One turning vector, and how many ticks it has turned
The counts run from 0 to 204.
[ 17 -16  13   4  -3 -13   6  -6  14 -21 -15  -2 -18  18 -12  -7 -19 -17
  14  11   6 -32  -3  19   2  16  -7  -9   5  19  22 -19   9   4 -14   8
   7 -15   2 -10  -9   7  -5   0 -10  12   4 -11  -1 -13   5  -7   5  14
  -3 -10   6  23  15 -20 -18   9   3 -32   0 -17  -6  20  17  17   6   5
   6   8  -4   8  -3  13  13]	51
[ 26 -10 -13   8  -8  -6   4 -31  22  -5  -4   0   5  21  13 -18 -17  10
  16   7  26  -9 -13  18 -17   6 -13 -11  -3  -1   9 -16  -7  -4 -22  -4
   2  -4   4 -17  -8 -16 -12   6  11   4   0   3   4   2   4   3  -9  -3
  -1   3  20   8   8   0  21  18   5 -42  15 -19   2  20  -3   9  15   9
 -10  -6   0   3  -2  13  18]	199
[ 18   5   9  -7 -17 -11   7 -12   7 -24  -5   2  -3   6   7 -14   6 -16
  17  10  22   6 -22  15 -17  13 -23 -14  -3   1  -9   1 -11   7 -19  22
 -23 -31   0  -7   8   5  -9 -16  -7  -1  -7   1  -2  -9  15  -3  25   4
   4  -4  13   5   2   5 -15  16  -5 -20   7  14  -7  15  15  -3 -15  13
  -7  -3  -8   8   0   8   1]	154
[ 11  -9   8   3 -11   4  -5  -6  -7 -24   8  -6 -10  31  -8   2 -17 -29
   6  23  15  -1 -11  26 -21  15  -7 -16 -10  10  -3  -5 -11  17 -15   6
   2  -6   5 -19   6  -4 -14 -12  -2  24 -18 -15  -7  -6  15  -2  16   9
   7   1  16   4  11  -3 -11  -3  -7 -35  15  -4  -8  16   2  -7  14  11
 -10 -15  -1  -2  -2   6   8]	11
[ 24  -7  -1   7 -22 -21  -3  -7   4 -12  -5  -1  -3  19   1 -33  -5  -7
  23  13   8 -24 -13  13  -9  -3 -12 -27   2  -6   3 -14  -7  12 -16  -3
  -4   0   9 -13  -5   3 -19  -4  -2  10  -6  -5  -6  -3   9  16   3  -7
 -17   6  14   6   8  -1  13  -4  -4 -37   9 -13  -6  23  19   2   6  10
  -8  16 -17  -3 -13  21  11]	21
[  8  -8  12  -6  -9  -2 -10   4   4 -21  -7  -1 -27  28  -7 -15  -1  -6
  10  22  19  -3 -14  13 -19  20   7 -12   3  16  -2  -7  -3   0 -16  -7
 -14 -25   3 -15 -10  -3  -5   2   9  15   6 -18  -6  -1  11   3  19   0
   4  12   1  23  -8 -14 -14   0   2 -21  18 -10  -8  13  18   0  -6  10
   3 -18  -5   2 -23   7  21]	132
[ 24 -20   3   1 -28 -14 -15  -7  -3  -3  -7   3  -8  21   0   0  -5  -9
   9  15  20  -1 -19   2 -18  10 -11 -25  -4  17  -7  13 -13  20  -6  17
  -6  -5  -2 -15  -4   6 -11  -3  15  27 -23  -4  14 -17   2  12   8  -6
   0  15  20   0  15  13   6   4  -4 -24  10 -16  -2  18   4 -13   9   1
   2   4   0 -16  -8  19   4]	19
[ 10   0  19  -9 -16 -16  -1   4  13  -9   1   2  -2  12  -6 -10  -8 -19
  21  -2  31  -7 -21   4 -20  21 -24 -31  -4  -6   1  -2 -23   7  -2  14
   0 -10  -5 -18   5   6  -7   2  -4   7   5 -14   3  -5   7  20  -2   0
  11  -3   7  24   6   9   0 -12  -5 -38 -10  -5   6  13   2   4  -1  15
 -15  -5  -8 -13  -6   3   4]	163
[ 23  -6   6   4 -18 -13 -13  -4   4  -7   1   0  -9  33  -5 -12 -22  -6
  16  27   4 -21 -13  20  -1  22 -24  -7   2   6   6 -17   2   6 -27   1
  12  -8   6  -2  -3  12 -19 -14 -11   8 -13  -1  -3  -6  11  -6   8  -7
  -2 -10  18  12   8 -16   7  14   5 -26   2  -1  -2  20  12  -5   3  10
   1 -11 -18  12  16  17   6]	188
[ 33 -14   3  -1 -27 -15  -7 -20  27  -7  -2  -2  -9  21  16  -9 -12   6
  14  18   8 -12 -25  15  -3  18  -6 -11   3   9   0  -4  -3  10 -12  13
  -5 -22 -13 -16  -9   7 -22   6   2  11  -3  11  -3  -5  -9  -7   9   1
   2  -7  21  -1   3  -6 -10  16  -6 -14   6   0  -2  18   1   9  -5   2
  -5   5   5  12  18  10  -7]	195
[ 13 -11   9  -1 -19  -3  -3   5  14  -4   3 -18  -4  29  -3  -7 -13  -3
  17  12  14   2  -2  19 -20  22   0 -24   3  11  -8  -6 -17   0  -9  12
  11 -23  -6 -13  -2 -14 -15  -7   2  11  18 -13  -9  -7   7  -9   9  -1
  17   1  20  24  -4  -9  -4   1  -5 -30   5 -11 -10  19   5  -2  18   7
  -6  -2   6  17   0   0 -10]	193
[ 17  -5   8  -9 -14  -5  -2 -20   9 -22  -1  -7 -15  -1  11 -15 -18 -21
  16  13  17  -9  -6  26 -19  13 -12 -19  -1   1   5  -6  -9  18 -10  15
  -9 -35  -6 -11   2  18 -12   1 -16   3  -6  -3  -2  -5   6  -5  14   9
  -6  -6  19  15   7   2 -20  11  -8 -30  -2  11  -3   8   7   1 -17  13
   2  14   7   9   7  -7   8]	153
[ 14 -11  -6  16 -11  -2 -12  -8  14 -19   2   7  -6  23   3  18 -10 -14
  -2   7  13 -10 -16  -3 -24  23 -23 -18   2  20  12   2  -8  17  -3  24
   4 -14 -14 -13  -8 -12  -8  -9  -1  22 -10  -2   9 -22   6   2  19   4
   7  -2   9   9  14  -3   0  13  -5 -25  13 -11  -1  13  11  11  21  17
   2  -8  -4 -29  -6  20  -6]	178
[  6   7   3  -8 -18 -12  -7   6  22 -10  -6  -1 -15  31   8  -3  -5  -1
  13  21  22 -14  -9  27 -24   7   3 -24   2 -12  -1  -9 -22   8 -12   3
   3 -16  -1 -22  -1   0 -18   7  -5   3  -9 -15 -12   2   5   9   0   1
  -9   9  13  23  12   1   6   2  -8 -27  -8 -14  11   1  -6 -14  -8  19
  -3  21  11   2 -16   6  18]	23
[ 14  -9   3  -1 -11  -9 -13 -17  10 -22   0  -1  -4  28   7   3  -9   1
  18  20  27 -21 -18  24 -11   7  -5  -9  13   8  13  -5  -9   5 -21  -4
 -14 -27   1 -12  -6  11   6  11   6  -4 -12  -7   1   1  17   7   2   3
  -4   9  10  16   4   3  -6  11  -6 -31  23  -7   3 -12   4  -9  -7   8
   1  -2   7  -4 -11   9  19]	31
[ 18  -8 -14   4  -5 -13  -8 -20   6  -9  -1   2  -7  11   3   5 -19 -13
   6  -4  16 -10   0  12 -17  17 -18 -11 -11  15  27 -23  -5  11 -17  19
  -4 -24 -12 -12  -1  -5   1  -1  -2  -4   4   3   1 -15   5  -7   9  18
   0  -6  17  18   5 -12  -4  15   0 -33   3 -14   0  29   0   6  -5  17
  -6  -8   3   0   3  -3   4]	176
[ 13  -5 -12  -9  -6 -20 -12 -15  18   2   7   8 -23  32   6 -14 -13  12
  12   9  15  -7  -8   7 -29  15 -17 -12  11  14  29 -11  -9 -10 -16   8
   0 -23  -9   4  -6  11 -16   0  -1  -3 -11   5   8   1   3  -9   7  -6
  -7   0   8  12  -6 -12  -6  18  -2  -8   9  -9  -9  12   4   5 -14  23
  12   8 -15   2   8  19  13]	66
[ 13 -12  12  -5   0  -7   7 -17   0 -24 -11   8  -6  13  -9  -2 -22 -12
  19   5  21 -14  -2  15  12  15 -25 -15   1   8  17 -17   3  -2 -26   9
   1 -11  -7   2  -7  -3  -1  -9  -1   3  -3  -9  13  -4  24   1   1  10
   2   4  16  21  12 -10 -16   5  -1 -34  -7  -7 -11  24   5  10   8   4
  -9  -6  -7  -1  -3  22  10]	169
[ 21 -11  16   4 -32 -18  -5  -5   4 -15 -11   6  -5  18  -3 -17 -16 -18
  10   5  28  -5  -5  -4 -16   0 -18 -33   5   5  16   1 -11   9   4  21
  -3 -16 -10  -4  -1  15 -13  16   3  20  -1 -24   2  -6   9  14   7  -4
 -11  -3   2  21  -2   6 -12  -1  -5 -22  -8  -8   3   5   2 -13  -4  16
  -5   9  -4   6   8   8   4]	103
[ 13  -4  -2   0 -18  -6   1  -5   5  -7  -7   9  -3  34   1  -2 -10 -14
   9  14  19  -7 -10  18 -31  13   4 -20 -19  -2  -8 -11 -20   8 -18   3
   3   1  11 -24  -5   3  -8  -3  16  16  -4 -17  -4  -3   2  10   5   9
 -11  17  13  11  17  -5   9   2   2 -35  13 -24   9  19  -2  -5   3   7
 -10   6  -8  -1 -24   6  19]	140
[  1  -5  -6   4 -17 -11 -20  -5  36 -17   1  13 -14  22  10  13 -17 -12
  16   9  15 -17  -6   8 -23  10   4 -14  -2  13  12 -13  -6   9  -3  21
  12  -5  -8 -27  -4  -7 -19  -4  10  21 -14  -7  -7  -2   8   1  -1   8
   5  -5  -1  11  13  -4  -1  15  -2 -25  10 -20   9  11   9   8  10  11
   9   9  -2 -22 -13  17   9]	0
[ 13   5   3   1 -25 -14  -1 -17  16 -23  -7  12 -18  16  -3  -8 -11 -14
  15  16  19 -20  -3   9 -19  -3 -16 -21  23  13   3 -15  11  13  -1  23
  -5 -29   2 -10 -15  -6 -27  -5  -3  14 -16  -7   0  -7   6   4  19 -10
  -2   5  11   6   9  -4   8  17   0 -18  -6 -11   6  15  12  -5   5  25
  -1  12  -2   6  -7  14  -2]	101
[ 17 -11  -1 -13 -14 -10  -8 -11  22  -1  -4  -7 -12  15   8 -34 -11   4
  19   9  20   1  -4  17 -18  11   0 -15   1  11   7 -18 -11 -15 -12   8
  -9 -24  -3 -13  -1  -7 -14  -1   7  -9  16  -7  -6   5  13  -8   6   0
  -3  -5  19  22 -12  -5 -16   8  -3 -22  12 -13  -8  24   9   6 -16   6
  -6 -12  -9   8   1  -2   6]	74
[ 13  -5   3 -19 -22 -23   9  -4  27 -13   7   6  -8  25   7  10  -4   1
  16   5  19  -3 -17   8 -22  12  -5 -28  11  10  17   8 -12  -7   1  20
   5  -6 -13  -3  -7  -6 -20   8   6   9   0  -3  14   3 -11  18   5   2
   4   9  19  21   0   9 -18   2  -6 -24   9 -12  -7   6 -10   8 -15  26
 -11   9   4 -10 -11   8  14]	84
[ 20  -1 -13 -13  -5  -3  -5 -24   5 -24   5   4  -3  28   3   3  -9  -5
  14   9  21  -9 -22  24  -1  10 -18   3   1   0  18 -22   7   2 -26  -2
  -5 -10  10   3  -8   6  -7  -4   3   2 -21   5  -1   0   9  13   9   6
  -6   8  17   8  15  -4  -7  10  -2 -28  10  -4   1   4   8  -3 -14  24
 -11 -15 -14  -3 -13  13  21]	89
[ 21  -8   5   7 -15 -19 -11 -19  10 -29   4   7   0  -4  11  -6  -4  -8
  16   5  13 -12 -23  11  -3  16 -20 -10  11  10  -1 -10 -10  16 -13  20
 -12 -38 -12 -11  -5   3 -17  -8  -9   0 -11  17   1 -15  -4   8  10   1
  10  -9  20  11   5   2  -5   8   0 -29   6  11  -6  18  19   9 -22  15
   4  -4  -9  -6   1   9  -4]	36
[ 14  -5  20  -3 -13 -18   0  -9  19 -20  -7   9 -10   7   3 -11  -8  -8
  13   9  23 -25  -7   1 -15  12 -17 -18  19  12  16  -6   2   5   4  17
   1 -27 -17  -1 -11  10 -11   6 -11  14   0  -4  17 -14   3  13   2  -9
  -4  -1   0  23   4   2 -14  -3   5 -21  -6  -9  -5  10  15   9 -14  22
   3  13   1  -7  -2  10  15]	43
[ 24  -1   2   2  -5  -9   7   0  17 -14   6  -5   4  22  -2 -27 -11 -10
   8   9  24 -14 -15   2 -33  17 -22 -22  -3  -5   8 -18 -18  -6 -17   2
   8 -12   6  -8   6  -4 -14 -11  -6  12   0  -4   7   3   5  -2  16 -10
  -3  -9   7   9   2 -14  12   0   9 -30  -1   2 -11  14  10   7   8  22
 -16   7 -13   1   1  15   7]	63
[  5   6  -1  -5  -1  -2   0   9  28  -6  16  -3  -9  41  -5 -10  -1  -4
   5  10  19  -9 -21   2 -45  20 -19 -22   4   0   4 -15 -26   2  -7   6
  12 -20   7 -15   6   3 -14  -5 -12   6   0  -3  -6   0  -4  -2   9  -3
  -3  -6   9  23   3 -14  20   4   2 -22  -5  -8   1   6   4   1   1  25
  -2  11 -10  -1   2   1   0]	64
[ 18   4 -11   1  -3 -13   2 -15  13 -10   4   1 -13  27  14   1 -15  -4
   6   2  22  -5  -8  14 -32  12   2 -20 -15  -1   4 -13 -16  19 -11   6
   4 -10   6 -17   2   7  -9  17   8  14  -6 -10  -1  -4  -1  10   2   7
  -5  10  19  10   6   5   0   9   1 -36  15 -18   7   8  -5  -4   0  26
  -7  12  11  -1 -13  -1  24]	141
[ 10  10   5 -14 -14 -20  -6  -2  19 -11   8   3  -4  14  12  -5 -13 -10
  17   2  29 -22 -21  12  -4  18 -28 -29  -6   5  11  -7 -18  10  -9  10
  10 -12 -14  -6   7   9  -7   2  -2  -1  -5  -4   8  -5  -4  13 -10   6
   5  -3  15  30   6   7   7 -20   3 -49  -9  -6  -3  12   3   4 -11  23
 -13  -1 -12   6  -6  13   9]	164
[ 18  -1   7   0 -11 -10 -10  -2  15 -32   0   1 -24  24   2 -16  -7 -11
  11  22  17 -15 -17  14  -6  19   0  -6   6  10   9 -15   3   7 -21 -13
  -5 -19  10  -6 -12   5 -15  -3   2  18 -11  -9  -1   9  17  -9   7  -6
   8  -3   2   9  -5  -5 -11   6  10 -21  17  -1 -14  17  21  10 -10  18
   6 -15 -13  11 -13   7  32]	131
[ 17  -3   5  11  -8 -18 -10   3  25 -20   7  -3  -4   5   8 -19  -9 -11
   6  10  20 -23 -14   0 -25  24 -10 -15   3  -2   9 -14 -25   5  -7   3
  14 -15   3 -20  11   8 -17   9   1  25  -6 -13  -6   4   5  13 -12   2
  -2 -17   0  16   5  -2   5  -6   2 -42  11   0   3   3   7  10  -4  21
  -4   4  -4   3  -4   9  19]	122
[  9 -18  -4  10 -20  -9 -20 -15  28 -17  -6  12  -1   9  10  22 -18  -3
  13   9  25  -4  -8  12 -11  18 -11  -8  -7  21   5 -11 -15  16 -17  24
  -3 -20 -11 -22   3  -5  -8   2   3  14 -16  -1  -5 -17  16   3  -2   5
   1  -6  12   6  15  -1  -1  25  -5 -23  10 -10  11  10 -11   3  16   6
   7  -4   3  -8  11  11   0]	118
[ 13  -2  17 -12 -19   1 -10  -4  29 -16   5 -13 -19  37   4 -15  -3  -5
   9  23  17 -14 -26  17 -28  14   4 -10   8   7  -2  -3 -12   1  -5   1
   5 -19   7 -16  -6  11 -15  -4  -1  10  -9  -8   1  -2   7 -12   5  -7
   0   0   9  11  -3   4 -10  -1 -10 -23  20  -1  -4  -6  22  -2  -3   7
   4 -12  -2 -13 -10   6   5]	72
[ 12 -15  -7   2 -11  -8 -25   1  11  -6   3  -1 -13  16   5   4 -20 -18
  12   0  22 -10  -8  10 -18  16  -8 -16  -4  15  31 -13 -19   5 -14  20
  -5 -29 -13 -17 -10  -5   2  10   0  -2   9 -15 -12  -4   1  -8   6  21
  -9 -12  12  36   5 -17  -4  -4  -9 -32   8 -14  -4  16  -1   5 -14  11
  -4 -11   3  -6   0   2  -4]	175
[ -4   1   7  -6 -16   2 -11 -20  23 -17  -4   8 -15  15  11   6 -16 -17
  28  11  13 -21  -7  24 -18   4  -2 -13  -3  12  -2  -8  -7   9 -12  23
   6 -16  -5 -26  -3  11 -15 -10   1  10 -14  -4   2 -18   5   1   8  -5
   5  15  10  18  13   3  11  13  -7 -33   1 -20  13  12  10   0   5   6
  10   4  -9 -15  -4  11   1]	159
[ 14   8  18 -10 -11   5  -3 -19  22 -13   9 -14 -17  31  -4 -23  -4 -11
  12  23  15 -18 -30  24 -23  15  -7 -16   9   8 -13 -14  -4   2 -11  -6
   2  -7   6 -11   0   6 -16 -19  -5  14 -17  -2   6  -3  12  -4   8 -11
  15  -4  10   0   1  -2   3   9  -8 -26  16   6 -13   2  23   5   6   9
  -6 -10  -9   2  -1  10   2]	71
[  8 -20  10  -1  -5 -11  -5  -1   2 -14   4  -2 -16  14 -18   3 -21 -10
   4  22   7  -1  -3  15  -6  24 -17 -12  -5  17  -2  -5 -10  -4 -14   5
  13 -13   2   4   9  -9 -14 -22   3  25 -12  -8  -2 -13  -1  11   0   1
   9   0  15  10   0 -17  -4   5   5 -32   7  -1  -7  27   6   4   8  19
  -4  -6 -21   0   3  25  14]	128
[ 25  -3   2  -6  -6  -1   7 -19   2 -25  13  -7 -12   3  -3  -6 -22  -9
  21   9  11 -10  -7  17 -12  -3  -6 -20  15   9  14 -22   0   8  -5   9
  -5 -23   0  -3 -10  -8 -26 -10  -8   4   4  -4  -9  -6   0   3  19  19
   4 -10  22  22   5 -10  -8   7  -8 -41   1  -4 -12  22   8   5  -1  26
 -13   8  -1   4  -3  -2  -6]	93
[ 17  -3   8  -8 -16 -21  -5 -14  -1 -27   4  -4   1  26  -5  -5 -14  -1
  25  16  11 -23 -25  28   5  11 -17   2   9  -5 -11 -18 -13   4 -36  10
  -1 -20   8  -3  -1   4 -13 -19  -3  -1 -26   8 -11  -5   5   3   7   6
  -3   4  20   5  16  -9   8  12  -3 -34   2   5  -2   9  14   3   1  11
   6  -6  -9   3  -5  25   8]	29
[  7   7  -2  -4 -12 -15  -6   3   9  -8   3  -4  -4  19  -8 -17 -12  -6
  19   7  29   7  -9   7  -4  16 -31 -18  -5   1  -6 -11 -14  -1 -19  16
   0 -25  -2  -5   3   3  -8   3   3   8 -10 -10  -6  -6   9   8   1  -3
   1  -3  21  27   7  -6  15   4   7 -22 -17   4   1  15   6  -9   2  21
 -22  -2 -14  23   5  22   3]	105
[ 19 -11  13  -4 -31 -17   3   4  11 -15   2   8   4  16 -15 -17 -12   6
  14  10  21   6 -17  14 -17  21 -21 -18  -2  -6  -2  -2 -21 -12 -10  16
  -4 -16   0  -7  -3  -5 -20 -11   5   9   4 -10 -14   2  -2  22   7   6
  -2  -8   8  21   8 -13 -23   5 -12 -21  -1   3   3  13   4   1 -14  11
 -14   4 -15  -4   1  15  10]	204
[ 10  -6  -7 -10 -17 -18 -17   3  15   0  13   4 -13  32  11   5 -16  -3
  12   3  16 -19 -17  14  -7  10 -25 -18  13  18  15  -7 -14   8 -19   8
   6 -20  -4   7  -2  13   4  17   6   5 -22   8  11 -10   2   2 -12   5
   7   2  15  19  -1  -1  17   9   7 -20  -4  -9   0  -3   4 -11  -8  21
   7   1  -4  14  -2  16   0]	107
[  8  -1  15  -1 -33 -14  -6  -5  16 -21  -9   5 -14  17  -7 -10 -10 -12
  23  15  24 -11  -3   1 -19   2 -12 -22  16   0   4  -7   3  11   5  19
  -4 -20  -4  -9  -7  10 -17   2  -8  18  -5 -19  -5  -9   7  10  18 -10
  -3   1   5  17  12   2  -3   9 -14 -15 -10 -13  12   3   4  -8   1  17
  -2  16  -7  -5  -7  14  -2]	102
[ 12  -9  19 -12  -5  -4   6  -1   9 -28   8  -3  -8  26  -9  11 -17 -16
  20   9  14  -7 -16  11 -12  22 -29 -15  -8  13   0 -13  -4  10 -14   6
   2  -6  -5 -12   1 -12  -2 -22  -1  14  -9 -16   2  -5  20   4  11  13
  13  -1  14  21  16  -7  -8   6  -4 -38  -3  -3  -4  16   6   4  19  10
  -6 -15   0  -5  -1  19  10]	170
[ 25 -21  -4   4 -12 -23 -17 -21  27 -20  -5  12  -2   6  13  -1 -17  -6
   4   7  16  -7  -9  -1 -18  16 -26  -7   7  20  15 -10  -3  10 -23  12
  -2 -18  -9  -4  -7 -11 -13   5   3  10 -23   2   9 -14  12   4  -4   3
   7  -5   3  -2   7   3 -12  20  -5 -25  13  -4   5  20   2   2  12  14
   1   3   3 -12   3  18  10]	119
[ 11  -9   2   8 -23 -24 -21  12  21 -16   9 -10  -2  25  10 -16  -1 -12
   9   5  30 -14 -33   2 -17  18  -4 -18  22  17   3  -3 -24   6 -14   8
 -11 -22  -4 -18  -9  -1   3  17  13  11  -5 -13  -9  -5  11  -4  -4  12
  21  -3   6  23  -3   8   6   3  -3 -27  14   2 -11  -2  14   6   1   2
  -2  -2  11  -3 -11  11 -16]	114
